Every row has a hidden score. In each pair, how much higher is the second row's than the first's? 10 means about the same, 20 much higher and 0 much lower. The score is a weighted sum of the row's numbers plus the product of two more (or one squared), each taken from its middle value.
[ 17  -5 -27 -15   9 -13  15 -17  11  12]
[  0  -1 -16  -2  -2  29 -16  34  -8  11]: 14
[-34 -12   0  11  69  63  26   0  -5 -53]
[ 17 -15  11 -27  12  -9   8   0   3  20]: 12
[ 17  25 -26  24 -13 -17 -30  34 -43  41]
[-17  33 -49  51   7   0 -40  34 -43   2]: 11
[  0  12   5 -14  16  -7 -23   0  25 -19]
[-17  -7 -32  17 -18  -4  44  34 -19  32]: 5
[ 17  -9   8 -19   4  -6   4  17   0  10]
[-34  22 -10  17  33  24  -1  17 -39 -11]: 9
[ 34 -40 -49 -15 -54 -37  31  17  26  30]
[ 17 -19   8 -25  13 -12  36   0  21  -4]: 8
[ 34 -10  34 -40 -22  36  17  34   0 -14]
[ 34 -14  14 -33 -28 -12  26 -17  14  -8]: 9
[ 17  27  23  46 -13 -24 -23 -34 -43  23]
[  0  40  61  11   7  -5 -29 -34   1   2]: 7
[17 -4  8 -6 -1  8 26 17 15  3]
[-34 -11  -6  17  -3  34  26  34 -40  14]: 11
[-17   4  -2   3  18   3  -3  17  -9 -17]
[ 34   4   6 -46 -60 -17  30  17  15  18]: 8
[-34  30 -71  51  35  27 -18  34 -34 -24]
[-17   1   1  10   3  -2  16   0  -2  -2]: 9
[ 17 -24  -3 -24  -8 -10   0 -17  -4  -1]
[ 17 -14   1 -14  -3 -10  -2 -17   3   6]: 9
[ 0 -6  2 -9  2  2 11 17 14 22]
[ 17  -6   3 -11   0  11  15  17  20  13]: 10
[  0  -9   7  -5   5 -35  -9 -17 -14 -34]
[-34 -14 -36  22  63  58  21  34 -25 -63]: 4
[ 17 -33 -19  -1 -23 -13  22   0  19   0]
[ 17  38   4  57   2 -18 -56   0 -56  10]: 14
[ 34  -2  -7 -10  -4  -4  22 -17  16   6]
[-34  -9  52 -26  44  40   5 -34  36 -45]: 13
[ 34 -16  -4 -23 -26  -4  17   0  14  -3]
[ 34  -5  -7 -10  -5   6  21 -17  17   9]: 10
[ 34 -38 -31 -19 -58 -42  23  34  -1   8]
[  0  47  28  61  12  -8 -29   0 -47  -1]: 12
[ 17 -15   0 -17 -17  -9  16 -17  14  -3]
[ 17   4  -1  -5  -6 -24 -17  17   0  35]: 12
[ 17 -16   6  -7  -6 -14   9   0  11   4]
[ 17  48  11  30 -15 -28 -51 -17 -21  31]: 14
[  0 -14  -6 -14   6  -5  12   0  21  15]
[17 -8  3 -7 -1  8  6  0 13 -2]: 9
[-34  37   6  31  53  18 -27  17 -33 -30]
[-34   9  -1  42  28  56 -17   0 -37 -26]: 10
[-17  25  58  36 -21  -1 -24 -34 -38  52]
[ 17 -41  50 -53   7 -11  24  17  25  16]: 10
[ 17 -14 -35  -7 -15 -13  10 -34  20   0]
[ 34 -16  50 -47 -39 -10  21   0  19  -3]: 8
[-17  -7  12  -6  -5  -2  37 -34   5 -36]
[ 34 -15   0 -18  10   4  24   0  29  10]: 9
[-17  18 -49  39   9   0 -23  34 -36  -2]
[-34  -4 -64  26  18  32  16  34 -36  -9]: 9
[-17  -2   8  -3   6   1   6 -17   9  -5]
[ 17  -9   2  -9   1 -24  19   0  -7 -17]: 9
[  0   4  11   3  19  34 -13 -34   4 -57]
[-34   8  11  -9 -16  15 -11 -34  42  12]: 11
[ 17 -44 -70 -13 -12 -21  12  17  14   5]
[  0   1  25 -10  -5   3   8 -34  33  19]: 5
[-34  13  -5  38  36  40 -20   0 -25 -24]
[ 17  35  17  53  -8  13 -30 -17 -72  21]: 9
[ 34 -10 -41  -2 -21   4  30 -17  34  19]
[  0  -9   0 -15   3 -25  -5 -34 -10   7]: 12
[-17   2   2  11   8   8 -11 -17 -17   3]
[-17   3   4 -19   6  12  10 -34   2 -10]: 9
[ 34   6  -5 -30 -53 -28  16   0  14  20]
[  0  -3   6   1   3   0  10 -34  13  22]: 10
[-17  -7  43  -1 -15   4  14 -34  -5  33]
[-17  24  67   2   7  -5 -18 -34  13   5]: 12
[ 34  -8 -37   0 -14 -11  21   0  15   4]
[-17  14  57   2   7   5  -6 -34  -1  23]: 11
[ 34  -7  27 -13 -21 -13  20 -17   7   5]
[-17   4  10   4   7  -9  25 -17 -24  -3]: 13
[  0  -3  11  -8   2 -15   6 -34  15  10]
[-17  14  23 -12 -13  18 -17 -34 -11  30]: 12
[-17  13  60  16 -24  11 -10 -34 -17  36]
[ 17 -32 -21  -1 -12 -21  18  17  16  12]: 9
[ 34 -13  -3  -7 -14  -3  15 -17  11  -8]
[ 17 -17  -1 -15 -22  10  11 -34  -7 -35]: 13
[  0  29 -43  44  -8 -11 -39  34 -44  10]
[ 0 -5  2 -3  6 29  5 34  6 -2]: 9
[-34   7   9   2  26  28 -17 -34  -6 -41]
[-34 -10  -4  33   6  67  12  34 -35 -22]: 6
[-34  -6 -70  29  26  64  17  34 -19  -5]
[-17  -7   4 -16   7  13  16 -34  34  19]: 5
[-17  34 -32  52  23  -9 -25  34 -37 -17]
[  0 -16   5 -15  -6 -11  12   0  16   6]: 8
[ 17 -17   9 -12  -8  -6  11   0  30   1]
[  0 -10   3  -9   2  17   8  17   6  -7]: 11
[-34 -15 -20  16  51  54  26  34 -21 -61]
[  0 -24   0 -28  -5 -18   9 -17  18   5]: 13
[ 17  63   8  49  11 -16 -50 -17 -29  10]
[ 17 -33 -25  -2 -18 -10  24   0  28   8]: 8
[ 34  -2 -42 -16 -50 -65  11 -34  28  14]
[ 34   8   2 -39 -61 -36   7 -34  -1   4]: 11
[-34  58   8 -25  59   4 -57  17  22 -35]
[-34 -14  -7  26   0  40  26  34 -45   6]: 2
[-34  -1  50 -21  53  10  10 -34  47 -27]
[-34  42  -6  40  39  -4 -36   0 -34 -27]: 14
[ 34  -2  -3  -6   1 -12  22  17   5  -2]
[  0  21   7  20  21  -5 -39  17 -45 -21]: 15
[ 17 -34 -20   2 -19 -23  21   0  23  10]
[  0 -17   2 -17   8 -14  -4 -17  10  25]: 14
[ 17 -12   8 -21   9  -5   8   0  -7  22]
[ 34   1   8 -38 -49  -2  11 -34  44  41]: 9
[  0  12  30  26 -21 -28  -7 -34 -27  41]
[ 17  43 -35  61  15 -26 -39  34 -51   6]: 7
[-17   2   7   5  10  -2   0 -17  -6  -5]
[-17 -11  27  -4  -8  20  22 -34  10  29]: 8
[  0  18 -24  20 -18 -15 -10  34 -18  32]
[-17  33 -46  52   9   9 -25  34 -17  -2]: 10
[ 34 -30   8 -37 -45 -36 -13  34 -28 -29]
[-34  -8 -11  34  10  49  14  34 -33  -5]: 2
[  0  -8   4 -11   2   1  31  17 -23  32]
[ 17  25  19   7 -14 -16 -38 -34  -4  53]: 14
[  0  24  -6  25   4 -10 -29  17 -33   0]
[-34   9  49   0   3  -5  -4 -34   2  11]: 11
[-17  51 -38  48  36   6 -41  34 -51 -29]
[-17  -7  12  -6  -3   0  12 -34  11  32]: 8
[ 0 -6  4 -7  3 16 -5  0 -3  0]
[  0   0   9   1   5 -21   2   0   5  -1]: 9
[-17  -2   1   5   5 -13 -12  34  49  36]
[-17 -10  37  -3 -13   6  24 -34   5  32]: 5
[-17   2  -7   4   3   9  -6  34 -18   5]
[ 17 -16  21 -32 -21   8  23  34  57 -30]: 7
[-34   1  13  -9   2  20   3 -34  23  10]
[ 17  47  14  64  25 -19 -81 -17 -79  10]: 13
[ 34 -33 -51  -1 -25 -26  27  17  12  15]
[ 17 -30 -18  -2 -23 -17  15  17  14   8]: 10
[  0 -12   4 -14   7  -9  -7  34  26  10]
[-17 -14 -19  16 -21 -31  30  34 -42  62]: 6
[-34  12  11   9  40   7   0 -34 -13 -43]
[ 17  13 -15  15 -20 -18  -4  34 -12  38]: 7
[-17   7 -41  22  20  23 -25  34  -1 -33]
[ 34  -2  17 -29 -36  -9  15  17  12   1]: 6
[ 34 -15  -9 -14 -28 -26   4 -17  18   9]
[  0  -2   6  -5   3   9   1 -34   5  12]: 10
[ 34 -12  -9 -14  -6  -3  24   0  34 -10]
[ 17  -6   3 -14  -2  -6  12   0   4   9]: 11
[ 17  -9  -6 -13  -3   2  16 -17  21  23]
[-34   5   0   9  32   8 -31  34   9 -39]: 12
[  0 -10  -1 -17   0 -10 -11 -17  14  29]
[ 34  -4  -9 -11  -9   3  26  17  19  -9]: 4
[-17  40   8  51  34 -29 -48   0 -19 -55]
[-17   0  10  -4   2 -14  -8   0  16 -19]: 1
[-34   2  -3  41  21  56  -7  34 -32 -12]
[ 17 -11  12 -28 -18  -9 -18  34  18 -18]: 12
[  0 -28   0 -10   6 -11  16 -17   1  -3]
[ 17  -6   5 -11  -6  21  25   0  11 -31]: 7
[-17   4  -8  11  19  -1  -5  17 -19 -28]
[ 17 -13   2 -15   0  -7  -5 -17  -5   3]: 10
[ 17  -9   2  -8   0  21   5  34  11 -21]
[ 34  76  33  19 -15 -43 -70 -34  -7  27]: 15
[-34  33 -44  23  48  23 -29  34   1 -62]
[  0  -4   3 -12   7  15 -20 -34  27  -6]: 12
[-17  -3   1  -2  11  42 -12  17 -15 -44]
[-17  -2   2  -6   0  24  -2   0   3   9]: 10
[ 17 -21 -10 -10 -21 -13   8 -17   1  11]
[-17   5  -6   4 -16   7  -6  17  -5  39]: 11
[-34  32 -39  49   2  -2 -26  34 -48  -1]
[ 34   2 -16 -29 -46 -11   4   0  -3   6]: 6
[-34   0  32   5  -2 -23   0 -34  -2  17]
[-17 -65 -52 -15   5 -18  23  17   1  15]: 10
[ 17 -21   3 -21  -8  -9   6 -17  11   2]
[ 0 -6  5 -2 12 -8 10 17 15 -3]: 8
[-34  42 -16  52  35  13 -38  34 -34 -25]
[ 34  -2  -7  -9   0 -11   7   0  20   8]: 8
